In the rows, 128 means zero.
Each path below is one point turned by a fixed rotation once a step. After each direction that follows a path, write how fast that rotation turns it, in degrees a step (0 if it stays still).
Each turn is a multiple of 5 degrees from 10 to 175, or 0.
Each row of a path follows its step; steps can be skipped.
Rotation 1:
step 8: [122 134 126 140 126 135 125 135 128 151 125 138 119 130 138 142 121 118
 128 137 125 130 109 114 121 121 124 133 127 136 119 136 124 123 110 130
 129 128 117 132 127 128 130 125 130 119 121 129 119 122 114 129 132 128
 125 124 134 132 124 132 123 138 122 129]
step 10: [123 120 136 128 128 126 133 122 130 127 127 123 132 130 134 121 119 137
 120 119 125 135 126 131 127 118 129 130 135 129 131 126 135 141 122 117
 137 133 113 132 125 121 123 131 135 138 152 136 143 125 124 126 126 135
 118 124 126 133 111 127 131 116 144 118]
step 11: [126 122 132 140 130 120 123 124 120 130 122 129 133 121 134 125 128 136
 110 140 120 133 133 136 142 129 123 132 117 135 119 124 129 133 130 118
 125 127 133 132 133 130 132 128 151 130 133 134 124 134 134 123 136 119
 128 133 141 130 145 145 130 119 127 136]
step 13: [127 133 120 124 133 135 133 131 138 105 117 118 136 114 121 129 137 124
 126 127 121 132 117 123 129 134 135 141 144 137 138 125 128 121 127 136
 128 126 128 127 129 123 125 114 123 125 126 128 141 129 129 134 134 129
 116 134 130 138 136 120 128 123 113 124]
step 14: [126 125 131 141 133 123 125 126 130 129 134 136 120 129 116 123 112 145
 133 124 122 119 123 122 115 133 119 127 135 130 130 132 125 139 130 124
 141 128 135 124 119 123 132 128 111 123 115 137 122 128 120 121 135 120
 113 143 119 134 131 129 123 121 119 132]
step 17: [128 130 115 139 133 118 134 138 124 128 121 132 124 132 121 142 130 134
 126 143 127 125 114 140 131 119 130 127 134 118 131 128 130 123 134 136
 116 138 119 121 130 140 130 122 132 126 133 124 113 118 139 114 138 137
 124 124 124 124 128 145 120 134 129 124]
step 23: [134 120 121 123 132 132 135 113 144 132 122 133 129 122 121 123 137 146
 120 131 132 123 115 139 123 124 115 125 130 126 125 116 124 125 127 140
 133 118 140 122 133 120 130 132 128 123 129 127 118 118 129 113 120 122
 126 139 131 115 132 120 118 125 132 131]
step 26: [117 120 126 127 126 124 128 122 131 135 130 139 143 134 120 153 124 125
 152 130 125 122 128 126 133 121 133 132 129 144 125 134 127 132 124 125
 124 129 122 133 122 127 132 129 117 131 132 129 115 123 142 125 128 127
 130 125 139 123 125 124 121 144 120 133]
step 29: [132 121 140 131 121 130 120 121 144 122 112 133 127 135 128 116 130 123
 127 137 129 136 127 136 139 111 124 118 115 133 120 136 127 121 107 131
 128 131 122 134 126 136 140 129 131 125 138 133 124 126 120 127 128 126
 123 132 129 136 129 138 129 122 144 129]
step 34: [125 127 122 135 137 123 134 134 128 122 128 113 131 118 142 137 132 120
 126 136 129 128 126 134 127 128 121 122 138 119 131 134 131 115 129 129
 136 127 129 114 143 129 129 117 147 123 121 131 130 140 128 120 125 125
 142 131 121 130 142 140 116 133 124 124]
[127 128 131 127 129 124 127 126 126 128 125 124 129 127 130 125 131 129
 125 130 128 128 129 129 128 128 124 127 131 128 128 127 131 129 125 132
 127 128 129 124 129 132 126 128 128 129 128 125 123 126 131 129 128 127
 127 128 129 126 126 130 129 126 131 126]
60
[128 130 125 125 126 131 129 131 133 124 127 127 125 126 131 130 129 131
 125 131 128 129 130 130 127 129 127 125 128 126 126 127 127 125 126 133
 126 129 128 128 127 127 132 128 128 125 130 128 127 126 126 127 127 125
 129 131 126 132 130 130 131 130 127 127]
65
[124 130 130 127 128 125 128 126 128 126 126 128 127 130 128 130 128 131
 129 124 127 131 128 128 130 129 125 133 126 129 127 129 129 126 128 130
 132 125 126 130 129 127 129 131 130 125 130 132 124 129 126 129 125 130
 128 125 133 130 127 126 128 127 126 127]
20
[132 129 127 129 125 129 127 126 126 131 130 127 125 133 128 126 125 132
 127 127 131 129 127 128 128 125 127 130 128 128 127 126 126 123 123 128
 132 129 127 128 128 128 127 126 127 129 129 129 128 129 125 131 129 126
 127 131 124 126 125 128 126 128 130 124]
170
[128 128 128 125 129 129 129 128 127 125 127 126 124 131 125 129 126 127
 130 129 130 128 126 128 127 126 127 126 128 124 132 126 125 127 131 130
 128 127 129 125 125 126 128 129 132 131 123 128 126 131 127 129 128 127
 127 124 129 126 129 130 131 128 128 126]
20
Rotation 2:
step 4: [134 135 120 118 119 137 141 115 121 116 135 146 135 135 120 116 124 120
 121 118 136 134 127 123 117 113 129 125 132 125 121 125 139 126 132 120
 119 128 132 130 125 135 138 146 134 104 140 120 119 126 126 131 135 133
 138 133 133 133 120 129 132 131 126 119]
step 5: [131 129 142 136 123 131 117 120 119 141 130 125 130 133 125 120 134 128
 123 121 112 143 147 132 136 140 117 126 138 131 123 136 124 117 131 133
 118 144 124 136 124 129 143 124 123 121 133 122 140 127 111 130 119 122
 132 128 139 119 128 115 131 135 126 120]
step 6: [119 133 128 115 120 121 144 124 127 125 134 129 118 126 124 125 137 139
 145 125 132 131 120 103 124 129 125 127 122 130 136 140 137 130 127 122
 129 136 128 130 110 118 137 141 118 127 129 126 123 136 117 111 119 128
 119 133 123 125 118 119 123 130 118 130]
step 11: [128 126 132 137 129 120 133 127 132 130 116 141 130 121 130 117 144 132
 121 123 127 116 125 117 131 138 124 127 131 137 116 125 146 114 136 118
 130 125 141 139 110 133 140 130 127 135 134 133 128 141 116 128 127 114
 137 126 132 123 134 145 122 123 120 127]
step 16: [138 140 125 112 130 134 140 124 135 134 135 126 121 128 125 118 138 125
 131 116 127 128 125 129 125 141 141 132 138 125 127 130 133 113 137 120
 132 139 137 137 130 126 136 124 130 106 130 133 136 120 133 134 119 123
 120 138 137 113 139 128 127 122 119 111]
step 18: [117 127 134 131 126 113 126 120 120 138 128 127 116 129 113 109 131 124
 122 144 116 150 134 114 124 140 130 131 137 133 120 128 128 133 138 119
 132 131 124 118 126 130 137 129 128 118 140 122 121 122 125 121 113 124
 125 123 134 128 126 116 130 137 119 121]
step 21: [142 133 127 116 128 132 127 118 121 134 112 123 141 135 117 122 151 124
 136 123 126 142 135 114 122 123 125 134 134 128 133 126 139 126 130 119
 116 132 119 124 121 125 126 133 133 132 136 135 124 121 121 140 116 140
 138 129 136 129 126 126 112 136 123 118]
step 23: [138 133 134 134 120 133 132 119 132 115 125 141 127 138 109 121 128 119
 122 117 135 128 139 118 133 119 129 134 125 137 125 124 138 131 130 118
 132 117 126 119 117 122 134 139 122 121 125 124 135 136 114 104 122 127
 132 126 143 113 133 121 131 124 129 126]
step 24: [129 135 132 123 122 117 124 116 125 133 133 131 128 136 133 123 148 130
 132 128 127 116 125 128 125 135 134 134 129 115 111 133 133 114 133 123
 124 147 137 141 117 122 138 120 137 129 145 131 129 125 118 136 128 123
 144 136 130 112 134 121 124 123 120 122]
step 28: [148 146 132 136 123 132 122 138 131 123 135 143 132 127 129 115 143 140
 125 135 123 131 131 119 132 138 128 132 128 136 124 139 126 116 136 120
 121 140 123 123 129 136 129 108 120 123 121 134 139 126 117 114 131 126
 131 123 125 122 140 134 129 136 120 125]
[127 131 126 128 130 124 127 126 130 132 129 128 130 131 129 128 129 130
 129 132 132 130 134 126 125 131 127 126 127 128 128 125 128 134 130 130
 128 132 126 128 126 128 126 126 129 128 127 128 126 129 126 129 127 125
 127 132 126 128 129 130 127 128 127 129]
115
[131 128 129 131 128 125 126 130 128 127 124 128 126 132 134 129 128 125
 129 128 130 132 129 129 128 130 129 125 130 125 133 134 128 128 125 126
 128 127 130 128 128 128 126 128 127 125 130 128 126 127 124 130 127 130
 126 128 128 128 125 128 127 128 127 127]
90
[129 128 131 127 129 136 129 128 129 129 127 130 124 129 129 129 129 126
 130 130 129 129 128 131 126 127 128 130 128 130 127 126 128 129 127 130
 127 130 125 129 130 126 127 125 128 129 129 129 128 127 122 129 126 129
 128 123 131 125 131 130 125 131 129 128]
155
[126 129 129 125 129 125 129 131 129 131 133 132 123 130 127 125 125 129
 129 128 128 126 128 126 125 127 127 126 127 125 127 130 127 127 130 130
 129 130 131 126 130 129 126 126 131 125 129 127 128 127 129 127 127 132
 128 126 127 129 130 126 125 128 129 127]
175
[129 127 128 129 129 126 130 124 127 129 129 123 128 127 130 128 130 127
 127 128 124 129 128 125 125 127 126 126 132 125 130 127 131 129 129 129
 130 127 130 128 127 126 127 125 129 130 128 126 132 127 129 130 132 128
 127 127 134 125 130 127 126 127 131 130]
135
